In the rows, zero is written as 128.
Where one turn sends some rows of the set: a few examples, then the rows asked
ter: [157 103 146 107 126 130 100 118 151 159 130 129 117 167 147 156 148 102
 134  96 123 114 120 178 142  95 109 144 115 108 123 136 118 123 133 101
  94 137 100 146 132 127 145 157 110 142 137 134 137 114  62 103  97 148
 137 116 145 140 138 107 131 130 117 113 141 144 134]
Gilak: [127 188 123 164 135 130 133 162 118  99 134 135 115  88 146 119 122 123
 121 136 106 146 114 102 107 133 139 145 133 149 110 117 132 134 138 101
 106 134 138 150 119 110 147  97 119 113  96 132 137 150 130 113 139 157
 102 154 139 109 108 117 162 128 170 119 118 137  97]
momi: [127 166 135 143 133 136 148 125 114 127 117 120 143  96 129 160 155 132
 148 115 134 142 145 136  97 128 130 124 165 181 118 110 130 180 146 135
  87 126 131 176 123 125 110 129 116  94 106 109 127 147 120 114 101 155
  95 128 132  94 116 115 148 111 151 127 109 130 119]
Gep: [119 112 165  92 142 109 127 128 111 122 120 121 115 140 127 146 116  90
 136  97 111 147 124 104 138 107 131 156 149 115 123 124 130  98 115 115
 159 152 120 132 139 132 167 121 153 137 171 152 122 133 101 157 123 135
 149 135 104 126 129 133 120 147 125 112 125 108 145]
Neku: [146 122 168 127 149 126 145 145  97 120 106 102 138 143 141 122 126 141
 154  88 124 127 112 128 154 129 163 146 131 100 140 143 122  96 112 133
 112 126 133 102 107 138 136 111 149 114 145 146  75 128  82 148 138 154
 145 129 131 118 126 110 112 149 118 135 153 123 110]
tuv: [160 105 157 121 110 148 133  87 110 127 125 111 116 160 126 113 131 105
  87 110 105 125 107 147 114  89  98 105 147 110 133 149 103 126 146 116
 129 117 118 132 123 109 172 144 117 125 130 137 148 131  75  87 121 149
 129 103 105 121 111 128 138 117 108 118 117 142 120]
lamis: [138 137 167 113 128 138 154 134  95 113 121 108 145 129 150 122 138 103
 157  94 124 139 124 168 146 132 149 152 135 103 125 155 126  97 106 147
 123 134 111 119 113 122 137 123 157 115 153 164  79 127  80 142 116 157
 161 133 133 126 115 115 111 132 106 115 146 119 117]
Dar: [140 170 111 156 137 128 114 160 142 118  96 143 127  86 136 128 139 107
 131 115 124 156 139 144  97 138 135 141 145 164 130 134 140 138 145 108
  81 125 148 151 137 111 113  91 125 116 115 125 124 130 120 130 143 127
 138 120 158 104  97 120 152 138 172 147 161 146 123]
runus: [131 143 120 153 143  94 126 119 139 124 143 153 142 119 134 128 119 130
 151 120 151 125 139 125  88 132 153 142 161 159 110 123 128 145 157  94
  90 136 158 183 122 124 134 133 126 124 102 107 154 141 134 146 124 162
  86 121 166 104 127 130 146 121 140 124 113 135 117]
Ropo: [123 179 130 162 140 113 132 153 118 103 130 132 122 103 140 116 133 123
 125 141  98 146 112 103  90 140 140 139 132 149 127 108 144 140 127 109
 123 127 138 147 130 102 141 100 123 101  91 118 145 138 143 114 146 149
 108 149 147 117 105 113 146 132 172 126 123 137  99]
Zir: [143 167 104 153 131 119 126 154 149 122 116 146 135  93 136 118 138 108
 129 110 128 154 137 149  94 137 129 136 149 171 132 141 137 137 137 112
  85 132 154 152 136 108 120  97 129 119 120 121 132 130 123 137 156 124
 130 131 166  93  92 126 143 127 172 134 161 143 124]
guba: [134 115 146  98 120 116 123 145 108 113 121 125 133 142 128 121 104  97
 153 116 106 140 122 115 136 128 130 149 147 104 128 130 144  88 103 122
 145 143 117 142 125 120 161 124 148 140 165 170 113 136  92 149 119 153
 159 123 119 148 129 148 140 130 107  97 143 103 140]
vike: [126 173 128 139 136 126 148 114 126 123 128 122 142  95 127 155 154 133
 154 119 134 130 153 140  93 130 120 112 175 174 121 115 136 182 145 134
  97 135 133 175 115 125 117 126 114  98 113 109 132 138 113 119 115 141
 105 127 139  84 117 112 153 119 153 128 119 123 116]
Navo: [139 128 160  86 116 116 140 141 101 129 125 125 134 135 138 146 100  93
 155  95  95 154 125  95 151 133 142 148 134 109 118 136 120 107 118 107
 130 155 129 133 130 127 153 135 134 123 165 169 110 130  80 139 132 151
 154 135 111 141 123 149 127 157 121  99 130 116 154]
dipor: [163 114 151 105 126 147 147 109 123 138 114 108 133 172 125 133 126 113
 106 111  98 126 116 138 120 101 100 103 150 103 129 148  86 128 136 102
 110 100 120 122 117 113 134 160  88 133 134 141 133 111  81  90 113 171
 135 106 112 146 121 121 142 118 111 108 115 136 123]
dun: [120 164 133 144 136 131 140 104 128 132 123 135 137  91 127 154 157 133
 147 124 134 133 141 136  82 138 133 117 164 182 127 108 130 170 143 131
 100 119 130 162 119 118 122 126 132  85 101 115 135 143 118 112 107 149
  95 137 135  95 119 106 137 127 158 138 100 132 131]
Lifak: [175 106 134 124 101 141 114 108 159 162 137 122 110 134 138 159 137 115
 131  90 113 109 112 155 151  92 128 137 105 108 129 120 105 116 133 112
  93 120  95 137 131 132 137 151 110 143 124 129 129 122  92 105  87 150
 126 138 134 121 132 116 114 141  88 124 118 137 127]
vazun: [132 136 120 146 140  98 120 121 133 132 127 153 140 112 124 124 129 129
 142 113 147 129 137 120  88 124 153 144 151 170 109 112 136 141 154  96
  80 124 155 185 126 125 127 129 127 127 105  99 146 148 143 146 118 165
  85 123 155 117 129 135 149 120 137 127 112 145 133]
Tig: [124 115 192 112 149 140 147 119  90 112 106 118 130 147 145 125 126 119
 133  83 133 150 127 150 145 131 143 154 149 119 136 151 117 108 126 148
 138 138 132 110 127 131 140 125 159 114 159 168  96 131  87 153 137 156
 142 129 129 109 116 104  97 136 120 126 139 132 122]
kare: [129 165 118 161 127 118 125 152 148 124  97 147 135  98 144 122 152 105
 135 119 116 158 119 135  82 141 139 142 141 164 132 131 151 143 140 123
  95 128 143 151 145 108 123  99 130  99 106 120 133 122 125 124 151 130
 133 127 162 105  91 120 134 138 177 146 152 150 121]
laz: [123 137 123 147 145 105 111 114 139 136 124 160 136 114 130 136 130 126
 149 129 143 129 133 124  78 140 154 141 157 181 122 120 132 147 146  95
  99 126 154 173 130 120 138 134 127 106 101 113 154 142 143 133 114 154
  83 121 159 112 130 130 136 134 145 129 107 146 140]
Tivev: [170  92 133 116 117 158 133 108 130 141 118 109 117 153 116 127 113 141
 111 111 102 123 103 148 137  99 107 105 150 132 148 153 106 118 134 117
 107 105 124 126 110 117 144 152  96 112 129 138 134 140  91  90 109 166
 123 103 115 125 124 147 133 113  84 121 126 143 129]
Tam: [142 129 174  94 134 128 153 123  82 124 120 115 143 131 134 124 116 119
 152  82 113 150 141 140 157 146 151 137 130 104 133 145 117 106 125 121
 114 138 133 112 114 117 124 127 143 114 153 168  85 122  72 144 146 164
 161 133 121 133 114 117 112 156 112 132 141 133 138]
pupe: [160 116 154 114 113 139 124 103 154 158 116 135 129 161 139 142 149  99
 130  95 110 112 120 149 136  96 119 126 111  93 109 136  91 122 139 104
  91 115 107 132 131 129 135 156  87 160 138 137 124  93  85 114 112 161
 135 132 141 141 130 109 125 137 109 111 117 149 130]
dag: [147 105 151 105 135 145 136 109 116 134 143 113 119 170 125 126 134 131
 110 115 108 117 107 163 135 101  94 108 141 113 124 148 107 112 133 110
 109 117 110 122  96 117 160 149 112 118 130 126 140 133  54  91 118 176
 123 114 114 140 137 128 145  96 118 113 122 140 118]
des: [123 187 118 160 142 127 137 160 120 103 151 129 123  97 139 127 123 126
 129 134 107 148 124 120 113 135 129 138 134 152 120 116 133 141 124 103
 117 143 137 155 125  99 142 105 113 119  97 133 144 143 139 119 143 148
 100 161 143 100 104 113 152 127 168 118 120 131  88]
mik: [132 115 138 114 124 116 137 160 130 134  99 114 135 141 136 146 109 116
 153 100 106 147 100  83 145 108 136 148 148 106 130 125 142 107 112 124
 131 153 120 139 130 137 163 120 139 122 161 167 101 135  80 143 125 137
 156 121  97 127 127 138 139 156 128 112 143 104 134]
puvu: [159 104 166 130 109 139  91  96 131 139 123 126 111 161 137 148 151  91
 125 100 114 114 127 171 138  96 124 136 102  98 129 134  99 123 141 113
 116 127 109 137 154 127 156 144 106 153 130 127 143 103  88 108 107 137
 131 116 151 117 125 115 115 137 106 129 124 149 115]

puvu turns into Tig
guba turns into ter
And these:
runus turns into Zir
dipor turns into Navo
momi turns into Gilak
Lifak turns into Neku
Ropo turns into laz

Where one turn sends some rows of the set: a few examples, then the rows asked
dibeg: [142  99 122 130 135 154 121 168 157 143 134 116 118 134]
Kanaf: [135 145 127  86 165 104 114 109 158 132 127 116 140 115]
baz: [155 109 122 142 151 126 147 141 146 157 177 105  72 112]
pof: [130 118  97 105 179  69 128 122 161 126 136 124  98 125]
dut: [135 130 145 110 167 143 100 138 144 133 144 123 137 118]
Zug: [133 130 117 118 121 138  90 124 141 132 122 101 139 124]
sidop: [137 119 107 112 167  61 131 118 155 127 132 120  88 112]
gaz: [131 120  90 116 170  94 131 121 171 111 139 128  87 145]
ren: [168 132 126 109 163 122 127 135 165 149 186 126 106  92]
kir: [129 112 107 112 128 139  89 121 134 144 133 101 139 127]
Masul: [172 117 149 122 143 102 131 135 157 172 146 106 105  82]
Pab: [170 118 131 106 168 123 119 141 170 141 183 124 102  94]
fosit: [135 115 106 128 143 142  91 136 150 139 119 126 140 133]
posis: [135 118 115 128 144 131  79 147 138 143 116 124 125 132]
sulo: [147 128 129 118 100 108 123 125 147 153 120  85  87 143]
vufo: [148 124  97 120 119  82 141 128 191 141 156  95  91 141]
zolo: [155 117 143 108 108 133 103 131 139 164 143 100 128 132]
zil: [142 120 108 111 113 141  89 154 155 130 124 106 123 129]
Lotu: [130 134 107 141 170  76 135 143 181 126 138 120  94 128]
runo: [149 108  90 104 144  74 136 134 174 122 143 117  74 128]
tamat: [156 123 148 106 110 134 104 127 141 166 139  99 126 130]
kizi: [138 125 108  97 132  63 132 104 151 134 139  88  93 121]
gikek: [145 121 111 128 114 142  83 143 149 138 127 114 117 144]
dizam: [153 100 133 141 148 132 139 141 149 150 172  95  77 100]
Zabe: [166 129 122 103 172 118 136 138 170 143 183 124 108  94]
fuz: [141 117 103 123 120  85 139 116 163 134 123  97  72 148]
Fev: [141 139 113  96 147  70 126  94 162 129 126 110 108 125]
Kete: [152 116 125 146 151 131 142 143 148 154 175 105  77 100]
Miro: [142 109  91 113 136  80 134 139 170 128 141 107  66 143]
pota: [143 100 124 130 134 158 122 164 159 146 134 114 110 138]
vas: [130 139 117 122 153  70 124  94 155 141 163  95 106 130]
liril: [131 105  96 125 165 135 124 148 164 131 141 131  90 158]
lateb: [172 131 141 127 136 105 139 137 159 173 151 108 101  83]
kal: [135 131 144 112 161 138  95 141 137 131 144 122 138 117]
Kisem: [171 136 147 123 139  95 140 137 154 168 147 103  96  87]
bop: [140 113 103 104 136  69 136 103 149 130 150  95  78 123]

fuz turns into Fev
Kisem turns into Zabe
Kanaf turns into liril
And these:
bop turns into sidop
Kete turns into lateb
Lotu turns into vufo
posis turns into zil
pota turns into tamat
zolo turns into kal
Masul turns into Pab
Miro turns into kizi
gikek turns into Zug

Where one turn sends some rows of the set: a few examples, then the rows asked
dil: [138 146 112 159 137 137 152 150 173 102 154  97 160 123 109 108 155 124
 167 120]
soru: [187 132 105 141 118 167 161 133 114 105 127 158 123 102 127 135 166 180
 125 136]
dati: [124 121 110 156  98 158 192 149 146 115 136 100 149 106 120 141 136 140
 114 163]
meka: [164 113 103 134 128 183 165 119 144 154 107 142 119  89  93 131 156 139
 139 152]
Neruz: [160 114  98 136 127 177 170 113 150 139 106 148 113  97  89 130 165 147
 141 152]
Keb: [164 107  88 137 120 180 172 113 144 138 121 147 112  95  80 135 157 139
 151 146]
suf: [129 163 102 162  99 161 165 146 126 108 174 135 138  93 134 130 139 137
 124 159]
nofo: [138 141 110 149 132 132 141 152 165 114 154  94 163 124 112 103 147 120
 163 119]
Ravag: [129 158  98 168  97 154 171 152 125 112 175 136 140  91 137 132 146 134
 126 157]
dez: [189 138 101 163 116 126 152 160 103 132 149 150 130 102 128 150 170 154
 162 111]
samu: [182 143 110 165 104 120 156 158 105 127 153 139 128  98 103 153 169 160
 166 106]
zesob: [172 115  99 134 113 177 171 110 142 144 110 142 119 103  90 143 159 140
 142 152]
giti: [186 139 100 149 108 116 165 157 102 131 145 142 131 100 115 143 172 152
 171 101]
fedom: [178 130 113 139 115 179 147 135 115 102 131 153 121 115 125 130 160 178
 127 124]
Pepuv: [128 130 112 167 136 150 168 143 172 104 116 103 162  80  85 117 141 126
 133 130]
zopi: [117 127 114 169 134 143 163 143 166 101 113 103 157  83  86 116 141 129
 134 123]
Girob: [145 143  88 137 120 110 150 140 122 103 191 119 143 101 123 115 142 118
 138 125]
Paduv: [118 119 122 120 131 143 143 133 142 157  98 126 120 110  89 124 171 134
 155 121]
dulis: [183 146 110 154 110 118 156 161 100 125 147 143 136 104 121 150 174 161
 167 116]
Lises: [145 129 109 129 118 142 124 151 113 132 109 131 157 120 114 143 167 124
 190 108]
Zinu: [132 117 111 132 112 138 120 138  99 131 122 130 160 113 106 149 163 137
 186 117]
sav: [140 132 113 152 131 121 149 142 166 110 156  91 154 125 110 103 148 115
 160 120]
Suk: [141 133 111 124 123 125 124 153 106 134 117 130 157 111 107 147 167 124
 185 114]
muvi: [119 122 115 165 132 137 167 139 159  90 116 103 163  85  86 128 140 129
 129 128]
kem: [165 117  97 123 129 184 168 109 143 137 128 142 118  94  79 139 154 153
 152 145]
Sebe: [145 124 108 125 114 141 121 152 100 131 117 124 162 118 103 147 155 125
 186 116]
gapu: [126 118 107 154 105 156 197 150 144 103 128 108 145  92 117 137 128 140
 107 152]
Vil: [150 132 114 140 126 130 112 151 106 138 119 133 158 114 114 145 165 124
 179 109]
mido: [140 141 116 148 133 128 141 149 169 116 157  91 158 121 110 100 150 118
 155 119]
ragut: [130 159  93 160 102 157 181 151 124 110 172 132 140 101 138 130 138 130
 131 161]
Fom: [126 115 131 134 129 137 136 136 135 165  99 123 121 102  89 126 165 130
 151 117]
gisat: [130 111 101 160 103 164 187 153 148 107 130 110 152  93 124 135 132 142
 105 154]
Boved: [133 147  92 144 122 117 149 136 121  93 184 125 143 107 127 108 141 113
 142 126]
Pozu: [142 131  89 132 126 115 162 141 128  97 186 112 141 110 129 108 145 121
 142 123]
Torom: [110 124 129 129 118 149 143 138 135 156 106 126 108 107  86 118 167 143
 152 113]
Lasus: [117 122 127 135 121 140 145 127 138 150  94 133 111 104  89 130 172 135
 147 109]
kat: [123 166  98 155 107 155 174 140 119 105 173 135 141  90 124 121 139 133
 131 161]
Viv: [127 134 121 165 133 151 167 140 169  95 115 101 162  89  88 118 134 124
 138 133]
Mebun: [183 131 107 142 123 175 158 138 114 118 131 159 118  94 130 127 158 171
 121 129]
lak: [115 117 136 124 120 145 142 124 137 157 117 122 111 104  88 130 169 149
 159 122]
pepap: [176 130 104 135 124 174 160 139 116 107 136 149 126 112 117 134 160 192
 128 117]
dosab: [181 149 114 132 112 172 155 132 106 110 128 158 122 106 126 126 162 174
 128 127]
rizi: [140 141  92 139 120 116 142 140 122 101 187 121 148 101 125 115 143 109
 139 126]
vamu: [170 136 100 167 108 125 161 157 103 130 149 145 141 108 105 153 173 171
 173 108]
kofod: [130 108 100 158 102 163 186 148 152 110 132 109 145  98 119 142 133 137
 110 158]

Pozu turns into kat
lak turns into Zinu
gapu turns into Viv
And these:
Suk turns into dulis
fedom turns into Keb
nofo turns into Girob
meka turns into Fom
dosab turns into zesob
Ravag turns into gisat

